[[ -10  -34   51   20    9   26   72   -5]
 [ -15   -4  -36    4   -4  -66   -4  -24]
 [  21  -19  -34    8  -16 -100   36  -16]
 [  52   -3   42   -4  -39  -16   25  -61]
 [  26  -24  -50   -3   -7  -61   25  -26]
 [  -2  -14   30   27  -22  -42   15  -62]
 [ -18  -59   42    4   20  -41   44  -26]
 [ -28   14  -42   10   13  -65  -21  -54]
 [  29  -33  -10   -2  -18  -40   -1  -18]]
->
[[ -28   14  -42   10   13  -65  -21  -54]
 [  52   -3   42   -4  -39  -16   25  -61]
 [ -15   -4  -36    4   -4  -66   -4  -24]
 [  -2  -14   30   27  -22  -42   15  -62]
 [  21  -19  -34    8  -16 -100   36  -16]
 [  26  -24  -50   -3   -7  -61   25  -26]
 [  29  -33  -10   -2  -18  -40   -1  -18]
 [ -10  -34   51   20    9   26   72   -5]
 [ -18  -59   42    4   20  -41   44  -26]]

[[-20   8 -15  28  -6 -50  70  19 -10   8   3   1]
 [ 88  -9  -2  -9  -2  16  14  28   2  10  -9 -15]
 [-55   3 -26   1  15   5  16  40   7 -49  60  75]
 [-15 -24  11 -12  25   5  37   5  44 -27 -16  21]
 [-21   7 -22   2   6  17  -3  27   1 -37 -33 -19]
 [-10 -12  14  -6   7   6 -34 -55   9  -2  -1 -29]
 [ 52  -3  12 -10  -5  22 -88  28 -21 -36  -1  37]]
->
[[-20   8 -15  28  -6 -50  70  19 -10   8   3   1]
 [-21   7 -22   2   6  17  -3  27   1 -37 -33 -19]
 [-55   3 -26   1  15   5  16  40   7 -49  60  75]
 [ 52  -3  12 -10  -5  22 -88  28 -21 -36  -1  37]
 [ 88  -9  -2  -9  -2  16  14  28   2  10  -9 -15]
 [-10 -12  14  -6   7   6 -34 -55   9  -2  -1 -29]
 [-15 -24  11 -12  25   5  37   5  44 -27 -16  21]]

[[105 -50 -40 -72   5  45  21  28 -39 -46 -90 -49]
 [ 29  -2 -23  -8 -17  55 -47  10  24   1  34   1]
 [ 27  31 -41  42  -9 -73 -36 -34  58  45  67  -6]]
->
[[ 27  31 -41  42  -9 -73 -36 -34  58  45  67  -6]
 [ 29  -2 -23  -8 -17  55 -47  10  24   1  34   1]
 [105 -50 -40 -72   5  45  21  28 -39 -46 -90 -49]]

[[ 107   89   85  112   37   40  -38  -14   84   61  -12  -89  -99   69
   111]
 [ 107   46  -12  106   53   -5   93  -17  -38  -35  114   -8  110   74
    20]
 [ -43   74  -15  -82  -84   32   78   39  -13  -20    8   12   37   75
   111]
 [  62  -82   57 -104  -43 -101  101  102  -45   81  -12   80    9   61
   -77]
 [-100   18 -110   12  -76   52  110  -90   56    9   59   58   21  -67
    92]]
->
[[ 107   89   85  112   37   40  -38  -14   84   61  -12  -89  -99   69
   111]
 [ -43   74  -15  -82  -84   32   78   39  -13  -20    8   12   37   75
   111]
 [ 107   46  -12  106   53   -5   93  -17  -38  -35  114   -8  110   74
    20]
 [-100   18 -110   12  -76   52  110  -90   56    9   59   58   21  -67
    92]
 [  62  -82   57 -104  -43 -101  101  102  -45   81  -12   80    9   61
   -77]]

[[ -7 -10  28 -53 -48 -33  61 -29 -67  25 -14  26]
 [ 27 -38  37  14   6 -67  40 -28 -10 -38 -14 -17]
 [ 57  44  -8  -4  13  74 -29  41  31  50  -2  80]
 [-42 -20 -87 -73 -63 -46  50 -81 -85 -18 -36 -54]
 [ 44  13 -49  29  60  32 -94  76  64  49  -9  33]
 [ 36 -62 -25  -6  -2  54 -25  24 -41  39 -46   7]
 [-59  36   6   7  34 -55 -42  37  57 -37  26 -40]
 [ 37 -16  -9 -30  -1 -23  74 -52 -27 -18 -40 -26]]
->
[[ 57  44  -8  -4  13  74 -29  41  31  50  -2  80]
 [-59  36   6   7  34 -55 -42  37  57 -37  26 -40]
 [ 44  13 -49  29  60  32 -94  76  64  49  -9  33]
 [ -7 -10  28 -53 -48 -33  61 -29 -67  25 -14  26]
 [ 37 -16  -9 -30  -1 -23  74 -52 -27 -18 -40 -26]
 [-42 -20 -87 -73 -63 -46  50 -81 -85 -18 -36 -54]
 [ 27 -38  37  14   6 -67  40 -28 -10 -38 -14 -17]
 [ 36 -62 -25  -6  -2  54 -25  24 -41  39 -46   7]]

[[ -81    7  -71 -114   52   29   16  110]
 [ -17   13    6  -26  -22   15  -27   22]
 [  37  -25   -5   47   -9  -31  -21  -34]
 [  20    8  -41    6   11   14   34   -9]
 [  62  -68   -4  102   82  -63   97  -86]
 [ -15   22   76  -16  -23   26   67   13]
 [   0   28  -51    8   17   13  -82  -44]]
->
[[   0   28  -51    8   17   13  -82  -44]
 [ -15   22   76  -16  -23   26   67   13]
 [ -17   13    6  -26  -22   15  -27   22]
 [  20    8  -41    6   11   14   34   -9]
 [ -81    7  -71 -114   52   29   16  110]
 [  37  -25   -5   47   -9  -31  -21  -34]
 [  62  -68   -4  102   82  -63   97  -86]]
